One turn or mirror swaps these rows in pairs. Which row does each one swap with?
The rows were stretched afterwards, more along some directions than others.
z_610: -18; -2; 16; 5; 18; -4; 13; -3; 5; -25; 25; -6; 0; -24; 21; 3; 8; 24; -6; -11; -10; -10; 27
z_71: 5; -11; -8; 12; -19; 18; -6; -40; -17; -2; 20; -7; 2; 1; 24; -27; 0; 20; 36; 5; -7; 33; 4
z_462: -21; -18; 8; -4; 20; -2; 39; -16; -22; -2; -7; -16; 1; 6; 0; -6; -38; -1; -4; -1; -14; -25; 20
z_486: 26; 20; 54; -8; 2; 15; 11; -9; 20; -17; 13; -26; -23; 21; -8; 1; -3; -29; -10; 0; -5; 5; 9
z_692: 19; 23; 8; -24; -22; 16; -10; -23; 5; -10; 17; -15; 11; 13; -25; -37; 0; 22; 66; 15; -33; 4; 6
z_233: -7; -32; 15; -4; 1; -2; 12; 1; 7; -37; 9; 25; -18; -1; -4; 1; 4; -6; 22; -11; 12; -6; 32
z_61: 14; -12; 51; 9; -12; 32; 5; -17; -35; 0; 4; -2; -29; 14; -1; -33; -7; -35; 5; -10; -13; 9; 5
z_999: 14; 14; 20; -10; -2; -15; -11; -13; 4; -28; 19; 21; 0; 5; 0; -13; 0; 1; 29; 7; -9; -2; 1
z_835: 32; 6; 19; -20; -28; -14; 1; -9; 40; -41; 28; -30; 46; 4; -10; -9; -29; 55; 40; 11; -5; -28; 14
z_315: -13; -39; 9; 0; -11; 4; 12; 0; 18; -39; -3; 16; -12; 6; -2; 10; 3; 6; 18; -16; 15; -9; 39
z_339: 7; -6; 39; -19; -16; 24; 14; -12; -2; -8; 14; -49; 16; -29; -3; 1; -3; 19; 32; 21; -3; 2; 13
z_853: -13; -11; 36; 7; -11; 2; -8; -5; -18; -8; 31; 26; -28; -11; 17; -14; 21; 12; 41; -11; 8; 6; 19
z_188: -1; 18; 39; -23; 22; -10; -9; 11; -22; 27; 23; 2; 15; -14; -10; -16; -5; -3; 6; 18; -5; -19; -3
z_852: 6; 18; 49; -20; 23; 5; -9; 8; -27; 25; 31; 3; 6; -29; -10; -20; 5; -8; 8; 15; -5; -5; -6
z_384: 12; 26; -42; 5; -15; 0; -12; -4; 37; -29; 21; -34; 18; -12; -16; -11; 14; 55; -3; -12; -13; 23; 16
z_498: 19; 18; -3; -16; -18; 16; 2; 11; 54; -40; 12; -10; 7; -10; 3; -2; -18; 28; 10; 1; -11; -6; 26
z_234: 24; 5; 31; 10; -30; 28; -6; -14; -27; -17; 16; 0; 8; 1; 17; -30; -1; 14; 50; 1; -7; 13; -4
z_521: 11; 23; -34; 0; -18; -4; -12; -13; 31; -22; 17; -38; 19; 1; -7; -7; 0; 40; -7; -6; -10; 29; 6
z_106: -1; 3; -36; -5; -22; -23; 12; -29; 37; 9; -19; -40; 32; 49; -22; 0; -2; 3; -7; 6; 24; 20; -16
z_197: -19; -10; -6; -10; 22; -7; 36; -22; 3; 17; 0; -10; -1; -7; -7; -11; -23; 13; 2; 10; -20; -21; 13
z_21: -5; 9; 36; -26; 30; -12; 2; -1; -13; 24; 26; -14; 10; -8; -9; -6; -5; -5; 6; 18; -5; -13; 1
z_680: -4; -28; 7; -3; -7; 5; 15; 3; 10; -34; -6; 28; -15; -3; -1; 7; 0; -10; 5; -13; 11; -7; 29
z_478: 3; 9; 9; -1; -6; 1; -16; -4; 6; 10; 15; -5; 1; -12; 2; 21; 30; 11; 16; -5; 17; 9; 16
z_41: 16; 31; -36; -4; -29; 3; -14; -7; 28; -17; 9; -42; 23; 3; -23; -15; 3; 43; -1; -1; -14; 24; 5
z_267: -7; 13; 30; -10; 19; 7; 0; -6; -27; 8; 32; 10; -10; -8; 11; -33; 8; 18; 16; 7; -24; 14; 7
z_114: 33; 42; 2; -5; -28; 0; 5; -6; 5; -9; 7; -30; 22; -1; 0; -10; -23; 11; -8; 25; -18; -2; -17
z_861: -25; -6; 16; 10; 0; 21; -20; -21; -35; 18; 14; 19; -7; -2; 22; -34; 7; 31; 31; -14; -8; 25; 19
z_48: -14; -1; -33; -6; -23; -14; 7; -20; 20; 17; -15; -22; 27; 40; -15; 6; 7; 3; 8; 4; 27; 21; -15
z_961: -4; -25; 16; -6; -7; 8; 12; 0; 8; -40; 3; 24; -10; -1; 0; -5; -3; 0; 27; -10; 14; -8; 32
z_262: -6; 9; -7; -13; -27; -15; 13; -35; 12; 9; -10; -25; 25; 44; -20; -7; -11; -13; 16; 11; 21; 17; -17
z_386: -7; -5; -15; 12; 10; -1; 0; -9; 11; -20; 43; 27; 1; -18; 22; -11; 36; 45; 27; -21; 8; 23; 27
z_321: -14; -19; 21; -9; 19; -12; 26; -37; -8; -12; 16; 9; -1; 25; -1; -3; -3; -11; 21; 3; -2; -22; 14
z_176: -17; 29; -30; 0; 2; -9; 1; -20; 2; 31; 2; 6; 24; 37; -3; -47; -8; -1; -14; -13; -14; 6; -18
z_561: -9; 27; -33; 10; 1; -20; 4; -19; 4; 26; 2; -3; 25; 42; 2; -34; -15; 0; -19; -13; -12; -8; -24
z_309: 21; -6; 39; 13; -6; 25; 9; -21; -24; -7; 10; -15; -25; 17; -2; -38; -6; -20; 18; -7; -11; 10; 10
z_441: 22; -12; 41; 14; -8; 25; 2; -20; -28; 1; 9; -23; -16; 12; 3; -25; -2; -24; 15; 2; -4; 12; -1
z_923: -8; -17; 25; -7; 11; -8; 21; -2; 2; -26; 15; 8; 13; 12; 2; 2; 4; 24; 56; 3; 2; -40; 28
z_361: -20; 21; -48; 4; 9; -27; 13; -25; 9; 23; 3; -12; 22; 31; 5; -38; -23; 19; 1; 3; -20; -5; -8
z_754: -11; -10; -32; -6; -16; -22; 20; -27; 33; 1; -21; -24; 21; 39; -14; 13; 4; -3; 2; -6; 30; 26; 3
z_237: -7; -6; -10; 26; -21; 4; -5; -32; 6; -9; 8; 4; -7; -3; 18; -6; 3; 17; -6; -25; 11; 43; 10
z_701: -5; 25; 15; -21; -6; -4; 1; 7; 7; 10; 25; -6; 36; -3; -2; -6; -4; 35; 43; 19; -9; -32; 21
z_127: 30; 42; -30; -7; -11; 8; 0; 0; 7; -3; 1; -12; 8; -27; -1; -13; -20; 13; -25; 9; -33; -11; -15
z_625: 2; -19; 5; -15; -7; -13; 24; -26; 21; -24; -16; -33; 15; 18; -20; 10; -30; 26; 12; 15; 2; -24; 12
z_91: -20; -23; 8; -4; -3; 12; 10; -2; 8; -38; 4; 26; -9; 11; -5; 3; 17; -3; 21; -20; 11; -6; 34
z_350: 46; 18; 22; 0; 0; 6; 14; -20; -6; -7; 38; -13; 16; -15; 5; -39; -19; 14; 13; 8; -19; -11; -15
z_989: 3; 22; -26; 5; 6; -15; 15; -23; -2; 29; -4; -11; 21; 27; 7; -43; -30; -8; -19; -7; -21; 0; -19
z_351: 20; -9; 35; 16; -13; 28; 2; -20; -25; 3; 6; -9; -25; 15; -1; -31; -1; -25; 10; -14; -11; 14; 10
z_846: -21; -45; 18; 21; 2; -3; 7; -20; -26; 9; 2; -26; -4; -1; 26; 18; -4; 11; 22; -3; 32; 29; 29
z_743: 24; 13; 3; -13; -31; 1; 18; -5; 13; -36; 12; -5; 2; -14; -8; -30; -39; 24; 20; 10; -31; -39; -4
z_888: 21; -6; 38; 12; -11; 26; 1; -19; -29; -7; 17; -4; -27; 11; -4; -43; -5; -24; 18; -12; -17; 15; 6

z_888 swaps with z_233
z_754 swaps with z_989
z_486 swaps with z_498
z_91 swaps with z_441
z_361 swaps with z_262
z_852 swaps with z_384
z_188 swaps with z_41
z_234 swaps with z_923

One turn or mirror swaps these rows in pairs. Which row does each one swap with?
The rows were stretched afterwards, more along some directions than others.
z_537: 15; -36; -7; -32; 36; -17; -32; 23; 0; -29; -3; -6; 17; 11; 5; -37; -8; 6; 14
z_792: 13; 3; 26; -17; -15; 3; -30; -10; 5; -13; 35; -21; 2; 2; 20; 24; -5; 18; 19
z_76: 10; -28; 0; -11; 9; -12; -43; 16; -2; -6; -21; -33; 21; -18; 28; -51; -3; -8; 28
z_774: -5; 5; -8; -27; 3; 21; -12; -35; 43; -10; 21; 3; 2; 17; 23; 13; 21; 7; 15
z_895: 17; -13; 27; 2; 3; -10; 5; 11; -27; 17; -17; -8; 14; 0; -10; -16; -34; 29; 25
z_496: -27; -11; 21; -39; -13; -5; 5; -9; 9; 30; 11; -13; -21; -25; -8; 13; -22; -18; 11
z_288: 2; 30; -13; 44; -36; 21; 16; -26; -1; -1; -11; -20; -12; -6; -5; 3; 3; 7; -6
z_487: -14; -9; -24; -1; 24; -6; 11; 5; 20; -28; 9; 19; 30; 26; 7; 7; 1; 13; -31
z_639: 16; -1; -10; -30; -10; 4; -41; -23; 30; 13; 0; -11; 1; -7; 8; 5; 17; 2; 7
z_768: -17; 13; -9; -29; -13; 17; -26; -20; 12; -7; 11; -37; 1; -7; -12; 21; -16; 3; -19
z_322: -25; 6; 15; -35; -18; -11; -17; -12; 5; 14; 3; -24; 5; 2; 3; 22; -19; 1; -9
z_38: 5; -18; -21; -7; 6; -7; -19; 15; 5; -12; -13; -8; -3; 26; -6; -4; 27; -2; -17
z_772: -13; -14; 20; -11; 2; -15; -5; -15; 13; 16; 20; -9; -32; -18; -26; 1; -15; -20; 7
z_160: 10; -46; -3; -18; -4; -16; -48; 15; 6; 9; -44; -33; 7; -16; 8; -45; 6; -22; 6
z_158: 19; -3; 20; 21; -22; -6; 6; -3; -24; 16; -24; -38; -5; -18; -6; -6; -19; 17; 15
z_873: -21; 10; 5; -4; -8; -24; 8; -18; 19; -3; 18; 5; -17; -8; -25; 47; 3; -13; -12
z_189: 10; -4; -1; 24; -3; -18; -5; 24; -23; -30; -10; -10; 10; -1; -31; -33; -26; -10; -7
z_96: -10; 19; -16; 23; -7; -21; -9; -18; -22; -5; -12; -25; 9; 3; 4; -9; 4; 8; -17
z_881: 10; 3; -27; -6; 13; -16; -9; 2; 20; -49; 16; 32; 51; 0; 19; -21; -3; -5; 8
z_495: -54; -4; 3; -18; 13; -7; -6; -12; 18; -11; 7; -11; -9; 16; -4; 23; 1; -11; -7
z_553: -7; -12; 9; 4; 21; -13; -11; 4; -3; -6; 6; -1; -17; -20; -7; -33; -20; -18; 25
z_35: 0; -18; -2; -46; 11; -23; -29; -22; 21; 5; 7; -7; -5; 9; -9; 13; 12; -2; 0
z_962: -10; -2; -21; -14; -21; 21; 11; 13; 19; -22; -1; -14; 13; 13; 24; 20; 13; 2; -34
z_308: -12; -8; -10; -46; 4; 9; -35; -12; 25; 13; 9; -34; -3; -4; 25; 2; 20; -1; 0
z_258: -41; -21; -18; -8; 1; 38; -7; 26; 1; -21; -13; -6; 23; 5; 44; -19; -15; 1; -7
z_614: -6; -13; -4; 6; -6; 13; -44; 23; -22; -5; -36; -41; -7; -5; -27; -29; -28; -6; 5
z_871: 8; 6; 6; -4; 7; 24; -11; 18; -6; -15; 26; -6; -14; 6; 19; -5; 2; 6; 18
z_336: 24; 20; -27; 35; -37; 24; 1; -17; -5; -16; -23; -21; -15; -10; -10; -14; 8; -7; -19
z_289: 12; -13; -3; -15; 5; 4; -18; -9; 10; 4; 9; -4; -41; -12; -34; -6; -6; -19; -7
z_869: 11; -25; -9; 16; 7; 19; -15; 0; 5; -9; -35; -27; 0; 25; 18; -27; 22; 15; 9
z_622: -19; 35; -29; -2; -3; 24; 16; -9; 11; -22; 25; 13; 4; 15; -20; 20; -9; 8; -33
z_519: -24; -9; 12; -25; 27; -48; -35; -2; -7; 4; 22; 10; -4; -13; -17; -20; -25; -24; 20
z_312: 15; -12; -19; 14; -1; -9; -26; 5; -11; -14; -43; -5; 20; 9; 1; -34; 1; 5; 16
z_708: 19; -13; 1; 2; 10; -2; -13; 37; 3; -34; 4; 20; 29; -1; 8; -22; -28; 2; 24
z_687: 5; 16; -39; -11; -7; 26; -11; 0; 7; -33; -11; -7; 20; 24; 23; -10; 18; 17; -7
z_673: -24; -9; 20; -41; -20; -7; 14; -5; 1; 24; -1; -15; 4; -6; 1; 9; -16; -4; -2
z_732: -2; 10; -1; 45; -22; -24; 8; 4; -9; -23; -22; 1; 8; -15; -16; 3; -8; -12; 6
z_960: 5; 14; -5; 20; -18; -16; -12; 11; 6; -31; 1; 22; 21; 15; -5; -7; -1; -12; 12
z_992: -5; -17; 14; 8; 9; -11; -27; 28; -28; 6; -36; -14; 18; 4; -5; -31; -45; 14; 17
z_950: -12; -4; -15; -8; 6; 23; 20; 9; 4; -38; 19; -17; 26; -7; 56; -15; 2; 1; -17
z_714: -1; 34; -3; 48; -1; 3; -4; -17; -9; -32; -10; -10; 16; 21; 0; 12; -4; 29; 16
z_31: -2; 34; -13; 20; -27; 16; 12; -35; 5; -3; 6; -35; -25; -1; 7; 18; 24; 8; -19

z_774 swaps with z_869
z_768 swaps with z_614
z_35 swaps with z_312
z_792 swaps with z_258
z_487 swaps with z_960
z_950 swaps with z_871

